Zuva: [  0.8  11.2  14.3 -31.5 -27.4  22.4  20.3 -21.4  21.3 -32.1   4.3  14.3
 -24.4  -7.5 -33.6  12.3  -2.6  -6.2  16.3 -31.9  -3.4 -45.5]
lunip: [ -2.0  -5.7 -13.0  -2.9  -7.5 -22.5  23.3 -22.4   9.7 -23.4  -9.4   7.3
 -16.2   4.9   5.3   3.6  -0.8   4.7  -7.5  26.8  20.8   4.2]
mizoz: [ 16.3 -31.5  11.2  -6.2  22.4 -21.4  12.3 -32.2   4.3  -7.5  14.3 -31.9
 -33.6  21.3  14.3 -27.4 -24.4  20.3   0.8  -2.6 -45.5  -3.4]
misu: [ 50.5  26.4  48.4  29.0 -16.0  -8.1 -34.8  -8.8   4.5 -49.7   7.8  28.3
  32.6 -11.4  11.2   8.1  -3.8  31.1 -19.9   8.7 -19.2 -31.1]
Vupa: [  0.8  11.2  14.3 -31.5 -27.4  22.4  20.3 -21.4  21.3 -32.1   4.3  14.3
 -24.4  -7.5 -33.6  12.3  -2.6  -6.2  16.3 -31.9  10.5   4.3]
perm: [-45.5 -33.6 -32.1 -31.9 -31.5 -27.4 -24.4 -21.4  -7.5  -6.2  -3.4  -2.6
   0.8   4.3  11.2  12.3  14.3  14.3  16.3  20.3  21.3  22.4] : Zuva
perm: [-45.5  -3.4 -31.9  16.3  -6.2  -2.6  12.3 -33.6  -7.5 -24.4  14.3   4.3
 -32.1  21.3 -21.4  20.3  22.4 -27.4 -31.5  14.3  11.2   0.8] : Zuva

Miki: [ -0.1 -43.2 -38.3 -45.4 -38.6]
misu: [-33.8  31.4   1.1 -29.3  25.5]
zov: [-33.8 -29.3   1.1  25.5  31.6]
Zuva: [-33.7 -29.3   1.1  31.4  25.5]
regi: [ 25.5   1.1 -33.8 -29.3  31.4]
perm: [ 25.5 -33.7 -29.3   1.1  31.4] : Zuva
perm: [-29.3   1.1  31.4  25.5 -33.7] : Zuva
perm: [-29.3  31.4  25.5 -33.7   1.1] : Zuva
perm: [-38.6 -45.4 -38.3 -43.2  -0.1] : Miki
perm: [ 25.5  31.4   1.1 -29.3 -33.7] : Zuva

misu: [ 30.2 -24.3  -2.4 -32.3  32.0 -27.5 -29.9  31.9 -32.7  75.8]
Pesa: [ 30.2 -24.3  -2.4 -32.3  32.0 -27.5 -29.9  31.9 -32.7 -33.2]
rok: [-28.0  34.7  -3.5 -29.3   1.8 -24.6  -5.3   5.6  -5.4  25.1]
zov: [ -2.4  12.4 -10.6  19.6  -1.0  16.8  13.8   1.4  24.4  -7.6]
Nonev: [ 27.7 -24.8  -5.4 -28.0  28.9 -23.5 -25.5  27.0 -34.8  96.7]
Zuva: [-24.6   5.6  25.2  -5.4 -28.0  -5.3   1.8 -29.3  -3.5  34.7]
perm: [ 34.7  -3.5 -29.3   1.8  -5.3 -28.0  -5.4  25.2   5.6 -24.6] : Zuva
perm: [-32.7 -32.3 -29.9 -27.5 -24.3  -2.4  30.2  31.9  32.0  75.8] : misu

